In the rows, zero is written as 128.
R: several groups of rows, each row roughly a mix of its group's hidden directions:
R (119 x 11):
[[ 84 117 121 122  97 134 118 111  99  83 107]
 [ 90 180 152 135 120 117 113 142 143 105 154]
 [ 89 112 105 132  92 142 124 110  98  89 111]
 [135 130 140 109 126 156 184 167 148 144 115]
 [135 161 122 137  71 116  85 119 132 141 123]
 [ 93 160 128 109  93 162 118 141 106 116 157]
 [113 135 124  99  82 140  83 123  99 152 125]
 [112  83 129 101 172 136 158 121 144 151 137]
 [153  83 124 107 109 153 131 136 125 178 135]
 [126 127 130 101 168 141 157 130 117  70 124]
 [109 122  96 126 104 151 170 135 138 128 177]
 [163 116 101 147 124 119  93  93  95 129 102]
 [108 125 107 123  73 122  86 102 116 142 134]
 [130 118 121 143 142  96 167  90 175 133 131]
 [158  92 146 141 152 127 149 146 144 168  96]
 [ 95 106 124  88 159 149 158 121 155 142 147]
 [157  95 127 140 182  95 142 117 144 124 115]
 [173  99 139 137 165 104 138 108 157 126 106]
 [ 89 135 108 112 113 155 148 132 108  75 134]
 [111 142 119 128  84 145  93 134  78 110 129]
 [ 98 113 118 103 140 125 154  90  88  95 123]
 [137 138 106 152 128 103  76  95  97 114 118]
 [142 105 145 117 154 144 177 159 147 141  99]
 [136 148 126 147 150  95 169 110 175 117 131]
 [160 115 135 127 136  88 137  79 128 124  91]
 [112  81 116 115 166 116 156  98 104 116 122]
 [150 165 126 157  89 111  83 141 126 122 135]
 [139 110 114 113  82 151 176 139 139 100 126]
 [165 138 134 148 124 104  80 160 126 158 117]
 [130 141 142 104 160 144 153 141 131  71 104]
 [118 126 107 132 105 157 158 122 185 145 108]
 [ 97 149 126 129 129 168 141 164 130 101 169]
 [102 152  97 117 103 130 110  97 108 103 168]
 [109 103 109 113 125 114 122  88  77 101 115]
 [123  70 133 116 159 137 159 117 139 161 121]
 [ 91 124 101 126  75 171 133 131 123 128 126]
 [ 93 110  85 120 103 164 164 116 130 130 129]
 [146 129 152 137 163  66 110 109 130 122 128]
 [154 131 153 149 133  80 100 119 139 167 112]
 [163 127 142 150 135  97 112 126 146 185 119]
 [126 143 117  99 136 145 151 107 111  70 103]
 [159 162 155 139 136 118 120 154 177 151 132]
 [107 146  82 153  90 134 155 134 134 160 125]
 [159 153 122 169 113 107 111 145 142 173 133]
 [104  85 131 110 164 150 174 126 131 141 130]
 [159  95 143 120 186 109 149 115 136 123 116]
 [107 136 111 103  96 162 162 140 132 119 170]
 [151 165 124 146  85 112  80 128 135 123 119]
 [158 148 137 167 138  72 106 124 139 128 118]
 [160 151 119 155 130 115 120 153 125 174 165]
 [116 148 146 127 150 163 185 154 139 114 128]
 [117  82 139 135 137  94  82 101 132 131 146]
 [109 104 112 103 161 114 148  86 116  90 132]
 [133 151 104 121 167 124 188 140 140 117 121]
 [133 138 134 162 121  77  87 112 122  99 135]
 [166 144 150 114 178 119 148 149 136 159 126]
 [129 142 118 103 112 180 170 155 126 142 144]
 [ 88 106  97 134  94 131 119 103  94 104 139]
 [144 121 144 129 185 119 178 138 142 125 116]
 [126  72 127 121 129 130 113 131 134 175 162]
 [108  83 118 114 124 143 113 102  83 103 146]
 [102 118 113 118  92 178 129 136  95 109 108]
 [136  68 118 134 170 115 153 117 138 140 118]
 [163  92 126 129 152 142 156 142 129 168  96]
 [152 144 125 140 165  90 138 127 160 130 171]
 [114 101 116 117 173 109 166  97 120  99 129]
 [108 102 139 114 167 145 186 127 135 139 136]
 [153  94 122 118 121 150 133 146 125 191 132]
 [128 112 153 107 138 149 180 163 156 140 120]
 [ 92 110 126  85 120 180 149 130 123 120 137]
 [121 168 130 124 116 131 143 144 126  66 101]
 [127 102 142 126 180 150 175 149 135 121 131]
 [141 114 165 135 175 111  97 121 130 153 100]
 [145 117 103 110  85 168 172 130 126 130 140]
 [129 137 143 150  85 132  69 135 125 110 145]
 [117 144 157 143 157  92  76 136 131 148 116]
 [126  90 128  96 177 129 156 104 124 113 111]
 [ 96 101 127 118 164 150 167 135  99 106 145]
 [150 115 134 128 122 145 131 133 155 198 117]
 [102 161 138 128  98 173 136 160 111 119 153]
 [174 109  94 135 129 150 139 130 101 160  99]
 [163  80 119 114 136 148 148 135 124 168 106]
 [ 89  99 107 112 113 146 136 107  87  97 125]
 [110 119 109 101 131 181 162 140 108 101 130]
 [124 155 115 134  67 120  87 114 133 138 125]
 [133 111 155 106 155 120 143 107 177 125  90]
 [104 124 125 147  88 118  91 113  96  91 114]
 [166  67 113 122 129 133 138 112 121 148 102]
 [148 141 128 126 101 148 134 157 129 193 129]
 [113 162 119 146 108 113  79 102 112 119 158]
 [149  78 132 148 166 102 118 110 130 148 105]
 [123 110 117 101 131 175 167 135 138 165 109]
 [ 90 131 137 114 111 136 116 123 103  67 113]
 [103 164 142 142 131  97 119 117 137  71 122]
 [ 96 110 105  88 151  95 133 157 124 122 100]
 [130 127 138 110 135 155 185 168 150 142 117]
 [120 117 132 138 162 119 189 114 163 129 138]
 [140  95 117 147 111 125 125 100 160 175 102]
 [117  82 140 105 165 148 166 126 122 152 118]
 [103 132 124  95 136 158 174 130 172 128 119]
 [119 109 144 124 170 160 178 155 131 129 130]
 [135 115 129 154 130  87  74  94 118 125 122]
 [112 193 118 149 126 118  94 124 110 119 140]
 [135 151 137 157 115 119 127 160  67 130 111]
 [147 128 170 124 152 115  81 120 119 137  90]
 [120 114 104 146 145 107  93  87 105  90 139]
 [126 142 126 113  85 117  91 116  92 155  98]
 [131  84 115 111 163  98 135  82 128 117 122]
 [ 92 136 155 113 130 133 162 161 164 126 158]
 [169 151 124 150 160  96 129 148 117 154 158]
 [129 109 109 109 166 137 125 130 192 118 136]
 [154 137 165 112 178 100 134 132 159 138 129]
 [133 102 130 144 134 108  87 120 127 185 147]
 [135 138 129 121 120 163 137 168 127 185 147]
 [109 127 142 144 177  85  95 118 128 109 113]
 [115 157 126 145  94 134 105 153  73 117 134]
 [125  99 140 124 172 149 163 151 157 153 142]
 [112 115 124  95 132 179 153 136 110  96 102]
 [137 125 150 153 163  89  85 122 125 132  96]]
which group is each row in? (one row of each group first):
[100 137 108 118  86 118 101  96  89 109 136]
C
[151 131 162 145 136  87  81 116 145 108 137]
F
[134 149 130 123 110 154 176 165 139  94 108]
W

[158 121 110 165 134  88 119 113 173 124 113]
C
[156 154 137 172 113  88  92 136 134 137 119]
F
[ 94 117 121 122 107 142 115 114 105  66 127]
F
[105  70 124 110 153 137 159 104 123 142 135]
C
[ 87 104 130 106 143 165 177 125 122 130 138]
C
[135 143 113 147 130 104 109 141  76 128 175]
F
[ 78 143 152 104 126 118 108 125 142 104 169]
W
[147 171 121 148  93 107  81 137 129 114 132]
C
[125 184 135 147 108 125 126 162  90 117 121]
C
[152 154 136 113 155 147 149 164 152 152 163]
F
[112 184 117 143 115 120  87 115 108 122 151]
W
